The same turns and mirrors carry the whole set onto itself, and each row onto the other rows of its family. Which rows share a family with each named row? Give them in list order.
These 18 rows form 3 families of 6 rows each.
Posis: [-0.39  0.11  1.69  0.58  0.57  0.83  0.49 -1.68 -1.84  1.28 -1.17  3.30
  0.58  0.02 -1.71  0.63 -0.39  0.67  0.90]
zof: [-1.87 -2.55  0.77  0.92  1.21 -0.33  0.82 -0.51 -0.26  0.33 -0.60  0.80
  0.99 -0.33 -1.31  3.67 -1.67  1.02 -0.31]
Nizi: [-0.40  1.12  1.21  0.80 -0.12  0.36  1.20 -2.40 -0.55  1.43 -2.24  2.44
  0.26 -0.28 -2.29  0.28 -0.67  0.12  0.44]
Fip: [-1.40 -2.78  1.81  1.28  1.95 -0.38  1.07 -0.24 -1.28  0.45 -0.23  0.66
  1.40  0.66 -1.44  3.08 -0.72  1.64  0.07]
refo: [ 1.32 -0.91  1.55  1.92 -0.47  0.41  0.39 -0.45 -1.68 -0.22  0.03  2.68
 -1.21  0.44  0.73  1.43 -1.17  0.94  1.30]
nol: [-2.68  0.24 -0.19  2.23  1.86 -1.03  0.83 -2.24  0.52  0.63  2.17 -2.28
 -0.33  0.27 -2.35  0.62 -0.90  1.45 -0.63]
disi: [-2.62 -0.76  1.24  1.76  2.19 -0.59  0.47 -1.57 -0.49  1.55  2.72 -2.32
 -0.28  0.43 -1.83  1.59 -0.81  1.63 -0.07]
tuzad: [-0.50  1.83 -0.04  0.26  1.44 -1.83  1.25 -2.63  1.08  1.40 -1.20 -0.69
 -0.80  1.49 -2.15 -1.17 -0.12  1.50  0.37]
Geke: [-0.23  1.92 -0.51 -0.57  1.34 -1.82  0.40 -2.07  0.33  2.35 -0.35 -0.76
 -1.03  1.08 -1.20 -0.69 -0.47  1.25  1.17]
koreg: [ 1.36 -0.66  1.59  3.03 -1.46  0.27  1.08 -0.76 -0.62 -0.88  0.06  1.23
 -2.02  0.17  0.60  1.96 -1.27  0.57  0.70]
Kabo: [-2.66 -0.77  1.04  1.94  2.53 -1.43  0.93 -1.17  0.50  0.19  1.58 -2.51
  0.40  0.44 -1.50  1.49 -1.11  1.85 -0.84]
Defi: [-0.99 -0.24 -1.01  2.36  0.22 -1.68  1.95 -2.12  1.26 -0.01  2.19 -1.07
 -2.78  0.79 -0.53 -0.31 -2.29  1.71 -0.57]
pogab: [-0.57  2.08 -1.39  0.92  0.90 -1.77  0.49 -2.44  1.20  0.81  0.33 -1.50
 -1.38  1.02 -1.38 -0.71 -0.43  1.24  0.60]
malid: [-1.23 -2.86  1.26  0.93  1.17  0.23  0.61 -0.30 -1.50  0.47 -0.02  2.50
  0.64  0.00 -0.76  2.71 -1.74  1.55  0.25]
geb: [-0.07 -0.60  0.41  2.18 -0.25 -1.36  2.42 -1.86  0.37  1.04  2.38 -0.10
 -3.40  1.02  0.05 -0.65 -2.76  1.80 -0.04]
Dagi: [-0.25  0.77  1.35 -0.39  0.57 -0.17  1.70 -1.91 -1.15  1.26 -2.13  2.59
  0.17  0.79 -1.24 -0.07  0.17  0.53  0.73]
tibus: [ 1.12 -0.99  2.33  2.73 -0.52 -0.23  2.13 -0.53 -1.41 -0.62  0.48  1.88
 -1.48  0.67  1.08  0.86 -1.61  0.77  0.34]
Ton: [-0.36 -0.13  0.90  2.56 -0.29 -1.17  2.59 -1.99  0.93 -0.67  1.72 -0.66
 -3.34  1.21  0.47 -0.57 -1.61  1.52 -0.47]

Which other rows belong to the same family as Geke? zof, Nizi, disi, koreg, geb
Which other rows belong to the same family as refo? Posis, nol, Defi, pogab, malid

